In the data rows, 500 means zero.
Here is a table of points, one per row:
np.array([473, 614, 363, 528, 363, 596, 643, 619, 578, 583, 588, 656, 677, 497, 538, 415, 444, 400, 521, 404, 500, 436, 608, 685])
np.array([356, 364, 414, 489, 616, 377, 744, 580, 411, 435, 620, 397, 497, 456, 315, 576, 657, 539, 326, 539, 444, 414, 535, 564])
np.array([498, 477, 371, 535, 539, 531, 697, 602, 574, 596, 596, 615, 231, 588, 575, 413, 670, 637, 594, 465, 417, 406, 357, 595])
np.array([161, 456, 522, 571, 588, 565, 710, 506, 564, 598, 802, 679, 490, 330, 501, 619, 469, 406, 478, 634, 402, 369, 563, 630])
np.array([272, 620, 644, 573, 399, 486, 635, 465, 578, 557, 596, 544, 529, 704, 371, 599, 587, 395, 665, 583, 463, 233, 703, 624])
np.array([387, 736, 584, 216, 509, 558, 629, 558, 375, 608, 623, 548, 411, 412, 340, 625, 469, 398, 587, 576, 543, 276, 561, 651])
np.array([531, 458, 500, 462, 508, 543, 787, 558, 522, 451, 675, 631, 626, 360, 485, 565, 773, 238, 528, 674, 589, 444, 723, 400])
np.array([607, 416, 420, 476, 476, 679, 801, 498, 567, 567, 650, 528, 389, 600, 497, 389, 553, 343, 458, 654, 376, 466, 334, 694])
np.array([417, 358, 548, 528, 629, 292, 606, 847, 628, 515, 532, 680, 502, 629, 676, 251, 581, 297, 233, 556, 514, 259, 668, 747])
np.array([353, 514, 410, 326, 534, 483, 674, 596, 507, 576, 452, 625, 469, 698, 358, 580, 581, 198, 282, 439, 311, 519, 493, 438])
np.array([390, 381, 537, 529, 607, 485, 547, 566, 600, 464, 487, 475, 545, 559, 428, 379, 505, 260, 493, 608, 435, 490, 517, 607])
np.array([558, 345, 552, 547, 452, 628, 609, 604, 405, 690, 527, 472, 377, 495, 457, 441, 729, 373, 425, 438, 382, 333, 486, 608])
np.array([380, 489, 496, 695, 477, 589, 615, 458, 312, 653, 483, 618, 804, 487, 362, 312, 507, 553, 557, 416, 411, 295, 655, 508])
np.array([422, 479, 523, 570, 644, 691, 608, 390, 697, 610, 449, 539, 606, 580, 532, 430, 620, 321, 447, 629, 415, 171, 529, 546])
np.array([534, 531, 552, 492, 604, 749, 528, 695, 432, 525, 390, 634, 482, 527, 506, 522, 691, 519, 501, 737, 264, 615, 590, 610])
np.array([309, 432, 519, 551, 333, 479, 645, 394, 509, 527, 404, 754, 536, 474, 608, 407, 641, 412, 431, 574, 593, 313, 402, 342])
np.array([555, 337, 444, 312, 526, 667, 699, 664, 516, 400, 660, 620, 669, 632, 512, 550, 667, 548, 430, 422, 431, 456, 603, 499])
np.array([376, 384, 644, 660, 591, 363, 630, 824, 490, 623, 576, 680, 545, 544, 779, 281, 787, 398, 430, 483, 390, 395, 741, 482])
np.array([368, 613, 395, 478, 537, 532, 575, 349, 591, 437, 583, 627, 516, 491, 452, 316, 679, 539, 544, 658, 377, 272, 645, 728])
np.array([559, 456, 558, 612, 502, 684, 616, 335, 663, 817, 719, 733, 726, 520, 503, 317, 702, 194, 496, 485, 577, 272, 446, 515])
np.array([444, 474, 405, 559, 725, 512, 617, 508, 497, 728, 443, 676, 597, 577, 533, 514, 424, 456, 448, 528, 563, 321, 582, 459])
np.array([462, 357, 367, 417, 473, 513, 727, 424, 200, 501, 598, 566, 479, 624, 589, 420, 604, 392, 402, 621, 330, 509, 522, 744])
np.array([114, 639, 501, 437, 389, 561, 606, 487, 491, 721, 838, 737, 693, 599, 456, 782, 575, 388, 501, 655, 446, 354, 634, 865])
np.array([312, 643, 452, 505, 568, 381, 704, 428, 678, 577, 686, 514, 687, 558, 442, 686, 626, 477, 519, 537, 356, 463, 532, 650])
np.array([339, 807, 525, 526, 506, 454, 460, 432, 496, 618, 776, 844, 331, 518, 439, 713, 648, 423, 585, 544, 424, 229, 543, 592])
np.array([519, 635, 576, 608, 472, 522, 900, 520, 624, 588, 523, 517, 501, 590, 351, 381, 719, 557, 289, 675, 615, 500, 547, 535])
np.array([268, 439, 457, 600, 524, 575, 566, 687, 376, 339, 367, 418, 614, 547, 663, 473, 579, 257, 502, 529, 569, 553, 467, 610])
np.array([577, 395, 536, 519, 488, 520, 642, 292, 586, 384, 409, 607, 420, 686, 640, 476, 533, 481, 500, 521, 472, 527, 695, 482])
np.array([380, 458, 721, 484, 493, 587, 848, 494, 374, 415, 555, 689, 439, 606, 541, 508, 614, 462, 598, 403, 295, 452, 482, 534])
np.array([425, 349, 426, 298, 404, 448, 663, 769, 610, 591, 540, 660, 635, 773, 749, 428, 654, 396, 630, 567, 427, 289, 626, 644])
np.array([484, 436, 489, 449, 519, 453, 545, 531, 488, 660, 815, 453, 549, 544, 532, 351, 638, 423, 485, 539, 364, 573, 646, 348])
np.array([330, 570, 450, 704, 523, 655, 673, 613, 372, 665, 579, 809, 664, 624, 580, 458, 567, 466, 337, 544, 572, 320, 360, 466])
np.array([139, 604, 556, 672, 398, 625, 713, 436, 481, 564, 697, 550, 449, 394, 554, 488, 520, 467, 491, 520, 273, 411, 597, 584])
np.array([457, 405, 538, 442, 402, 435, 737, 550, 408, 675, 361, 513, 459, 513, 681, 542, 663, 341, 478, 624, 361, 221, 663, 746])
np.array([510, 489, 477, 533, 572, 370, 744, 603, 519, 615, 500, 729, 465, 615, 360, 465, 704, 350, 472, 643, 260, 556, 509, 601])
np.array([542, 638, 492, 590, 460, 466, 768, 450, 477, 639, 438, 466, 459, 551, 545, 564, 621, 288, 539, 570, 364, 638, 544, 457])
np.array([418, 592, 597, 524, 551, 606, 671, 388, 623, 634, 575, 491, 850, 404, 779, 476, 497, 522, 288, 527, 476, 217, 450, 408])
np.array([415, 266, 626, 593, 415, 514, 592, 501, 590, 551, 619, 643, 332, 649, 494, 528, 343, 475, 357, 654, 494, 553, 607, 486])
np.array([409, 327, 590, 315, 432, 643, 717, 609, 506, 553, 431, 601, 472, 555, 436, 412, 584, 432, 464, 591, 412, 414, 656, 614])
np.array([530, 500, 660, 351, 491, 425, 693, 612, 501, 636, 506, 760, 521, 479, 715, 221, 637, 339, 332, 333, 488, 517, 624, 842])
np.array([519, 246, 355, 645, 476, 614, 591, 528, 608, 681, 483, 531, 363, 393, 466, 700, 605, 441, 477, 429, 410, 444, 578, 751])
np.array([375, 381, 524, 447, 635, 451, 778, 639, 568, 631, 424, 681, 520, 482, 525, 357, 393, 434, 658, 603, 444, 491, 496, 542])
np.array([493, 486, 647, 606, 237, 477, 482, 480, 684, 608, 561, 841, 836, 385, 411, 571, 691, 445, 507, 608, 384, 451, 398, 578])
np.array([410, 540, 275, 566, 559, 683, 772, 570, 719, 502, 505, 706, 556, 413, 464, 438, 589, 470, 445, 482, 422, 277, 678, 536])
np.array([509, 431, 640, 663, 694, 592, 723, 548, 488, 467, 678, 628, 543, 491, 629, 452, 521, 305, 529, 567, 470, 393, 525, 636])
np.array([608, 542, 544, 675, 403, 547, 675, 542, 498, 514, 622, 692, 735, 590, 475, 468, 403, 365, 365, 602, 300, 95, 439, 524])
np.array([397, 418, 477, 564, 461, 543, 626, 598, 365, 559, 514, 494, 426, 497, 590, 450, 579, 336, 452, 631, 394, 467, 551, 370])
There is one direction along which these points spread out most. Take the direction at right angles to it along which they spread out most. Go by this last direction. For each point below, how far along it does it lie, from 0 to 99? 50 is the average, and the first point above lies past it. One standard deviation of the points above along it is 16.
np.array([161, 456, 522, 571, 588, 565, 710, 506, 564, 598, 802, 679, 490, 330, 501, 619, 469, 406, 478, 634, 402, 369, 563, 630]) ~ 39
np.array([339, 807, 525, 526, 506, 454, 460, 432, 496, 618, 776, 844, 331, 518, 439, 713, 648, 423, 585, 544, 424, 229, 543, 592]) ~ 31
np.array([473, 614, 363, 528, 363, 596, 643, 619, 578, 583, 588, 656, 677, 497, 538, 415, 444, 400, 521, 404, 500, 436, 608, 685]) ~ 59
np.array([410, 540, 275, 566, 559, 683, 772, 570, 719, 502, 505, 706, 556, 413, 464, 438, 589, 470, 445, 482, 422, 277, 678, 536]) ~ 59
np.array([519, 635, 576, 608, 472, 522, 900, 520, 624, 588, 523, 517, 501, 590, 351, 381, 719, 557, 289, 675, 615, 500, 547, 535]) ~ 50
np.array([608, 542, 544, 675, 403, 547, 675, 542, 498, 514, 622, 692, 735, 590, 475, 468, 403, 365, 365, 602, 300, 95, 439, 524]) ~ 75
np.array([531, 458, 500, 462, 508, 543, 787, 558, 522, 451, 675, 631, 626, 360, 485, 565, 773, 238, 528, 674, 589, 444, 723, 400]) ~ 51
np.array([462, 357, 367, 417, 473, 513, 727, 424, 200, 501, 598, 566, 479, 624, 589, 420, 604, 392, 402, 621, 330, 509, 522, 744]) ~ 32
np.array([268, 439, 457, 600, 524, 575, 566, 687, 376, 339, 367, 418, 614, 547, 663, 473, 579, 257, 502, 529, 569, 553, 467, 610]) ~ 50
